The rows below fall into families. The same turns and mirrors carry the whole set onto itself and the rows of a family onto each other. For each named row, which other rows are in its family? Write them in the order they are listed.
These 30 rows form 5 families of 6 rows each.
z_960: 1.81 1.49 -0.01 -0.56 0.16 -3.05 0.52 -0.46 1.65 1.83 -0.72 1.28 0.04
 2.35 -1.68 -1.75 2.22 0.60 0.44
z_828: -1.94 0.34 0.31 -0.37 0.28 -2.30 -0.34 -1.26 2.92 0.46 -0.57 -1.24 -1.45
 0.51 -1.71 3.18 2.58 -2.66 0.83
z_232: -0.18 0.85 0.12 -2.72 0.12 -1.51 0.44 2.18 0.06 0.35 2.27 -1.12 -0.21
 0.95 -1.47 0.62 1.93 1.39 -0.39
z_571: -1.68 0.99 0.44 -1.15 0.40 -2.70 0.46 -0.48 3.75 0.95 -0.68 -1.05 -1.46
 0.98 -3.62 2.09 2.12 -1.92 0.64
z_663: -0.99 1.09 -1.15 -0.63 -0.77 -2.81 0.11 0.33 3.29 -0.40 -1.43 -0.90
 -0.57 0.91 -3.10 2.58 2.51 -1.01 0.73
z_714: -0.60 -1.28 2.82 -1.24 0.35 -2.36 1.03 -1.16 1.42 -0.29 0.27 0.45 0.89
 0.13 -0.32 1.85 -0.24 -2.74 0.81
z_338: 1.82 0.64 -1.52 -1.10 -1.60 -2.45 -0.78 -0.47 -1.33 1.18 0.61 -0.18
 -2.41 0.37 0.98 1.42 0.48 -1.66 0.08
z_163: 1.62 -1.00 -1.70 -1.94 1.73 -0.65 1.85 -2.26 0.87 -0.70 -1.79 -0.27
 -2.77 0.49 -0.87 0.84 0.14 -1.22 0.02
z_914: 0.61 -1.14 1.48 -1.59 -0.09 -1.75 0.52 -0.45 2.09 0.08 0.41 0.99 2.32
 0.56 0.67 0.86 -0.39 -1.47 1.42
z_115: 2.34 1.29 -1.26 -1.33 -0.86 -1.98 -0.08 -0.08 -0.14 1.18 1.25 0.23 -2.10
 0.73 2.15 0.32 0.88 -0.50 0.00
z_178: 0.63 1.80 0.51 -0.27 1.26 -2.98 -0.47 -2.14 2.08 1.52 -1.12 0.62 -0.95
 -0.02 -1.67 -1.44 2.36 0.17 -0.71
z_720: 1.16 2.69 0.02 -1.15 1.14 -2.72 0.31 -0.79 2.04 1.16 -0.82 0.44 -1.03
 1.47 -1.50 -1.45 1.76 1.07 -1.20
z_837: -0.84 -0.59 1.00 -2.41 0.01 -1.25 0.30 1.22 -0.03 -0.68 2.34 -0.92 -0.51
 0.70 -2.67 0.37 1.16 1.02 -0.69
z_858: 1.04 -0.54 -0.37 -1.70 1.38 -0.93 1.36 -2.87 0.97 1.39 -1.58 -0.74 -3.05
 0.58 -0.40 1.23 -0.73 -2.36 0.33
z_461: 1.06 -0.80 -1.67 -3.18 2.77 -1.11 1.66 -1.32 0.12 0.30 -1.88 -0.39 -2.07
 1.49 -1.55 1.02 -0.25 -1.42 0.27
z_893: -0.62 -1.39 2.15 -1.91 -0.42 -2.03 1.26 0.18 0.95 0.93 1.28 -0.18 0.79
 -0.68 -0.07 2.30 -0.38 -1.90 1.64
z_900: 3.22 -0.22 -0.94 -0.83 -0.78 -1.51 -0.17 -0.39 -0.71 1.93 0.22 0.21
 -2.37 1.31 1.12 1.16 0.31 -0.40 1.24
z_246: -1.38 0.03 -0.08 -0.40 0.30 -2.88 0.80 -0.60 3.20 -0.93 -1.27 -2.13
 -1.40 0.18 -2.69 2.46 2.73 -1.19 0.76
z_522: 1.48 -1.02 -0.45 -1.60 1.66 -2.10 1.96 -2.70 0.45 -0.44 -2.43 -1.41
 -2.13 -0.07 -0.75 1.23 0.29 -2.10 0.28
z_507: 0.99 0.91 1.33 0.49 0.61 -3.55 0.16 -1.60 1.49 1.97 -1.69 0.81 -0.16
 1.13 -2.07 -1.25 1.31 -0.27 -0.81
z_723: -0.73 -1.63 0.64 -2.01 1.23 -1.06 0.82 0.98 -0.85 0.82 1.80 -1.57 -0.81
 0.61 -2.93 0.68 2.04 0.73 -0.46
z_941: 1.41 -0.53 -1.15 0.43 -1.89 -2.18 -0.52 -0.31 -0.01 1.06 1.38 -0.06
 -3.13 1.01 0.90 1.42 1.21 -1.90 0.33
z_585: 2.02 0.23 -2.00 -0.51 -1.56 -1.22 -0.04 0.03 0.23 1.48 1.09 0.08 -2.31
 2.13 1.01 0.41 1.78 0.01 1.16
z_593: -1.63 0.77 -1.66 -0.72 0.20 -2.39 -0.53 0.44 3.52 0.67 -0.48 -0.73 -1.30
 0.93 -1.55 2.81 2.89 -1.08 1.65
z_843: 0.67 -1.36 1.02 -1.77 -0.24 -1.86 1.15 -0.16 0.89 0.07 0.36 0.22 2.38
 -1.28 0.44 1.63 0.68 -1.26 1.52
z_644: 0.47 -0.81 1.22 -1.96 -0.01 -1.59 0.57 2.22 0.41 0.45 2.39 -0.24 -0.18
 1.32 -2.35 1.15 1.77 1.35 1.15
z_486: 0.26 -0.63 -0.33 -2.35 0.78 -1.23 1.24 1.66 -0.63 1.17 1.40 -0.32 -0.43
 1.41 -1.88 -0.13 2.21 2.08 0.80
z_609: -0.39 -0.93 0.06 -2.05 2.12 -1.42 1.40 -2.08 -0.27 0.32 -1.99 -1.08
 -2.50 0.71 -1.32 2.38 -0.37 -2.39 0.02
z_804: 0.35 -1.57 1.71 -1.09 -0.99 -2.67 1.24 -0.41 1.07 -1.06 0.08 -1.15 1.33
 -0.64 0.16 2.28 0.25 -2.03 1.29
z_212: 1.85 1.44 0.26 -0.33 1.39 -2.33 -0.10 -1.10 2.58 1.95 -1.12 0.34 -1.38
 1.83 -2.69 -0.82 2.89 0.62 0.30

Same family as z_714: z_960, z_828, z_585, z_486, z_609
Same family as z_720: z_232, z_115, z_246, z_522, z_804
Same family as z_663: z_338, z_163, z_178, z_837, z_843
Same family as z_941: z_914, z_461, z_507, z_723, z_593

The rows below fall into families. The same turns and mirrors carry the whole set onto itself and the rows of a family onto each other. For each named row, which other rows are in its family? Write them in the order they are listed.
These 20 rows form 4 families of 5 rows each.
z_496: 2.42 0.04 -1.03 -0.70 0.63 1.59 0.90 -0.21 0.85
z_143: 0.08 0.69 -0.84 -2.49 0.24 -1.16 -0.55 1.89 -2.32
z_964: 0.47 0.67 -0.70 -2.79 -1.08 1.02 1.55 -0.65 -0.18
z_746: 1.74 -0.86 -2.75 0.37 2.32 0.24 0.50 1.42 -0.09
z_35: 2.37 -0.24 -0.26 -1.53 1.20 0.68 0.34 -1.16 -2.01
z_31: 1.13 0.62 -2.44 0.08 -0.50 1.56 -0.03 -2.18 -0.60
z_456: 1.00 -0.38 -0.82 -0.53 1.07 -1.74 0.46 2.47 -2.23
z_275: 2.50 -0.93 -0.42 0.06 1.67 -0.56 1.02 0.53 -1.97
z_185: -1.16 -0.14 -1.23 -1.79 -2.51 1.15 0.88 0.88 -1.55
z_934: -1.64 -1.46 -2.75 -0.61 -0.83 -0.02 1.15 1.70 -2.71
z_347: 0.10 -2.12 -3.36 0.98 1.02 0.84 0.40 1.33 -2.06
z_758: -0.63 -0.80 -3.48 -1.07 1.63 -1.16 0.89 1.94 -1.69
z_601: 0.80 -0.11 -1.02 -0.97 -1.63 2.79 -0.16 -0.05 -0.16
z_65: 1.35 -0.58 -2.78 1.91 0.38 0.26 1.06 -0.89 -0.96
z_182: 0.87 0.79 -0.46 -3.17 0.30 0.31 -0.67 -0.36 -2.17
z_632: -0.12 -0.24 -3.08 1.72 -0.32 -1.32 1.16 1.38 -1.38
z_753: -1.40 0.15 -2.21 -2.99 -0.49 -0.70 1.56 0.66 -1.77
z_112: -0.58 1.63 -2.46 -1.34 -1.78 0.80 -0.62 -0.80 -0.78
z_333: 1.60 -1.24 -2.30 0.72 0.58 2.55 -0.43 0.23 -0.49
z_505: -1.33 1.12 -2.86 -0.40 -1.67 -1.06 0.11 1.41 -1.32

Same family as z_964: z_496, z_746, z_758, z_753
Same family as z_31: z_65, z_632, z_112, z_505
Same family as z_333: z_185, z_934, z_347, z_601
Same family as z_35: z_143, z_456, z_275, z_182

